In the data rows, zero lies at 4.5, halfway between 4 and 5.
Some points:
[7 6 5 7 1 3 6 3 4 4 6 3 4 5 3 7 3 6 6 3 5 2 6 8 4 7 8 1 5 3 6 2 4 2 4 3 8
 5 6 7 5 6 3 7 4 3 5 5]
[2 9 3 4 5 6 4 3 7 3 6 7 6 4 2 3 2 2 5 4 6 5 7 3 2 5 5 5 3 3 3 6 6 6 1 3 2
 3 6 5 5 7 3 7 7 4 6 2]
[6 3 4 5 5 7 3 4 4 4 2 3 3 3 6 5 5 6 7 6 3 6 5 5 5 3 6 5 3 3 5 3 5 4 7 4 4
 4 5 5 4 1 3 5 6 4 2 5]
[5 1 6 4 1 2 4 5 4 6 5 3 3 4 5 5 5 3 6 5 7 8 1 3 5 4 5 4 4 3 8 5 5 4 4 4 2
 6 3 5 4 3 4 3 3 6 5 5]
[5 5 2 4 4 7 3 4 5 4 5 4 3 4 7 5 4 6 6 5 4 6 3 3 7 1 6 6 4 2 5 2 4 5 8 4 4
 4 5 5 6 3 5 2 6 4 4 5]
[2 4 3 4 7 6 4 4 5 2 2 5 6 5 2 4 4 3 3 4 3 4 3 6 4 4 4 6 6 5 6 6 4 7 3 5 5
 5 5 2 4 7 4 7 4 4 5 5]
[8 1 5 4 2 6 4 4 6 5 2 5 1 5 3 7 3 5 6 4 3 4 3 6 4 6 6 5 8 5 3 3 3 6 6 6 4
 6 5 2 4 3 9 5 5 3 4 6]
[8 2 2 5 3 2 5 4 4 6 4 7 4 4 5 7 5 3 4 3 5 6 4 5 5 5 6 6 4 4 4 5 5 7 4 6 3
 6 4 6 3 2 6 4 4 4 3 3]
[5 2 5 5 5 7 6 3 4 6 7 6 7 7 4 4 4 4 5 3 4 7 6 2 4 2 2 6 4 6 4 6 2 4 3 6 6
 5 4 5 4 3 7 3 7 6 6 6]
[4 8 3 6 6 1 5 3 4 5 6 5 4 7 5 6 5 7 3 5 3 3 6 6 6 5 2 4 6 6 4 6 4 3 5 6 7
 3 3 5 6 7 4 2 6 8 6 6]
[5 9 6 4 3 6 4 3 6 5 4 7 5 5 1 8 5 4 6 5 8 4 9 6 4 5 4 4 2 6 7 3 5 3 4 3 4
 3 6 3 7 7 3 4 7 8 6 6]
[2 4 2 4 6 7 4 3 6 3 5 5 5 3 4 4 5 4 4 3 3 6 5 7 5 6 3 6 6 4 6 8 5 6 3 4 6
 4 4 1 7 5 3 5 3 4 4 5]
[4 6 4 4 9 1 5 7 4 4 7 3 6 3 0 5 7 4 3 5 1 6 6 5 3 4 7 2 5 6 5 8 6 6 3 4 5
 3 2 8 2 7 6 7 4 6 6 6]
[4 2 6 7 7 3 4 5 3 3 3 3 6 5 1 4 4 3 0 1 3 7 3 6 3 7 3 4 4 7 4 4 9 2 8 8 4
 3 7 9 6 4 3 5 0 4 3 3]
[5 5 6 5 4 4 4 4 6 6 2 7 6 5 5 3 7 3 0 5 7 3 3 4 6 5 2 6 3 4 3 3 7 3 5 4 5
 3 6 7 4 4 2 1 2 3 4 3]
[5 4 3 4 4 7 4 3 4 4 4 3 5 4 7 4 5 6 8 5 2 5 3 5 6 4 5 5 3 4 6 2 4 5 8 5 4
 5 4 5 4 3 3 3 5 4 4 4]
[6 5 4 5 7 1 4 4 4 6 9 6 2 4 2 3 5 6 4 5 4 3 6 5 6 5 3 2 5 7 3 3 4 3 5 5 5
 3 5 7 6 9 7 5 5 6 5 7]
[2 7 5 3 6 6 5 4 5 2 5 5 5 5 1 4 4 7 5 5 4 6 6 3 2 4 4 3 8 7 4 5 4 6 1 3 6
 3 6 2 4 8 6 5 4 5 5 5]
[6 4 1 6 4 2 6 7 3 7 3 4 4 4 8 4 6 5 2 5 1 6 4 3 4 4 4 8 7 5 5 3 5 7 8 7 4
 5 5 5 4 3 7 2 6 3 3 6]
[3 7 5 8 1 2 5 5 5 4 4 2 6 7 5 6 4 9 4 5 4 1 8 4 5 3 4 4 6 3 3 1 4 4 4 3 5
 5 8 4 6 5 2 7 5 1 4 3]
[5 4 5 4 6 1 4 5 6 8 5 2 4 2 7 3 5 3 4 6 8 3 3 5 5 4 5 3 2 5 7 8 3 4 0 5 7
 5 2 1 4 4 3 4 5 6 6 2]
[1 0 5 4 5 4 7 8 4 5 6 2 7 7 9 1 4 1 2 5 7 0 6 4 4 4 3 4 6 3 6 4 4 1 0 3 4
 7 3 5 3 1 6 6 4 0 5 5]
[7 7 8 4 4 5 5 4 5 5 3 5 3 5 6 5 3 9 5 6 6 3 4 3 5 5 8 3 2 2 4 4 4 6 9 4 4
 3 5 6 6 6 3 3 4 4 5 4]
[2 4 3 2 7 6 2 4 5 1 4 5 5 5 3 2 6 2 5 4 4 5 4 8 4 6 5 3 5 4 7 6 3 6 4 3 4
 4 5 4 6 6 7 7 0 6 4 6]
[6 3 3 3 5 9 8 8 5 3 4 5 7 6 8 3 7 0 6 6 5 2 9 9 5 7 4 7 3 4 6 4 3 0 1 3 4
 6 3 5 5 2 5 8 4 1 5 2]
[5 2 5 6 1 4 3 4 3 8 6 4 3 3 7 5 3 2 7 4 7 6 1 4 2 3 5 5 4 3 5 4 5 4 4 6 3
 6 2 5 2 3 4 4 3 4 4 5]
[3 6 7 2 7 7 5 5 8 2 4 6 4 3 6 4 5 5 2 3 3 5 2 5 4 6 4 6 5 4 1 6 6 5 4 4 5
 4 5 2 5 5 2 4 4 5 4 4]
[3 7 8 2 6 8 3 7 6 2 2 8 5 4 4 2 4 7 3 5 4 5 3 1 4 5 4 6 6 5 4 5 5 7 5 4 5
 3 3 3 4 7 5 3 4 6 3 4]
[2 7 6 6 4 3 5 3 5 7 5 6 6 6 2 5 4 6 5 4 8 3 5 2 6 4 3 4 4 8 0 5 3 5 4 5 6
 4 4 6 5 5 5 5 6 6 5 5]
[5 2 6 4 0 3 3 5 2 7 4 2 3 3 6 5 2 3 6 4 6 6 2 4 5 3 5 4 4 5 4 6 5 4 4 6 2
 7 4 5 3 2 5 3 4 5 5 4]
[6 3 4 5 4 6 4 4 3 3 4 3 4 3 5 5 5 5 6 4 3 5 4 1 6 3 7 5 4 3 3 3 4 5 9 5 3
 6 5 1 3 3 4 3 8 5 3 4]
Along one direction, these points spread out more than along any other. Take the direction at right angles to it along which they spread out most. Then take the direction at right angles to both along which they spread out most. Go by this last direction. Where along it does each point below lie, from 0 to 99? The average is 50, and the first point in the table lies past the average. One standard deviation of the points above along it is 16.
[5 2 5 6 1 4 3 4 3 8 6 4 3 3 7 5 3 2 7 4 7 6 1 4 2 3 5 5 4 3 5 4 5 4 4 6 3
 6 2 5 2 3 4 4 3 4 4 5] 53
[2 4 3 2 7 6 2 4 5 1 4 5 5 5 3 2 6 2 5 4 4 5 4 8 4 6 5 3 5 4 7 6 3 6 4 3 4
 4 5 4 6 6 7 7 0 6 4 6] 28
[5 2 5 5 5 7 6 3 4 6 7 6 7 7 4 4 4 4 5 3 4 7 6 2 4 2 2 6 4 6 4 6 2 4 3 6 6
 5 4 5 4 3 7 3 7 6 6 6] 48
[3 7 8 2 6 8 3 7 6 2 2 8 5 4 4 2 4 7 3 5 4 5 3 1 4 5 4 6 6 5 4 5 5 7 5 4 5
 3 3 3 4 7 5 3 4 6 3 4] 21
[2 9 3 4 5 6 4 3 7 3 6 7 6 4 2 3 2 2 5 4 6 5 7 3 2 5 5 5 3 3 3 6 6 6 1 3 2
 3 6 5 5 7 3 7 7 4 6 2] 50
[5 1 6 4 1 2 4 5 4 6 5 3 3 4 5 5 5 3 6 5 7 8 1 3 5 4 5 4 4 3 8 5 5 4 4 4 2
 6 3 5 4 3 4 3 3 6 5 5] 51
[7 6 5 7 1 3 6 3 4 4 6 3 4 5 3 7 3 6 6 3 5 2 6 8 4 7 8 1 5 3 6 2 4 2 4 3 8
 5 6 7 5 6 3 7 4 3 5 5] 88
[1 0 5 4 5 4 7 8 4 5 6 2 7 7 9 1 4 1 2 5 7 0 6 4 4 4 3 4 6 3 6 4 4 1 0 3 4
 7 3 5 3 1 6 6 4 0 5 5] 63
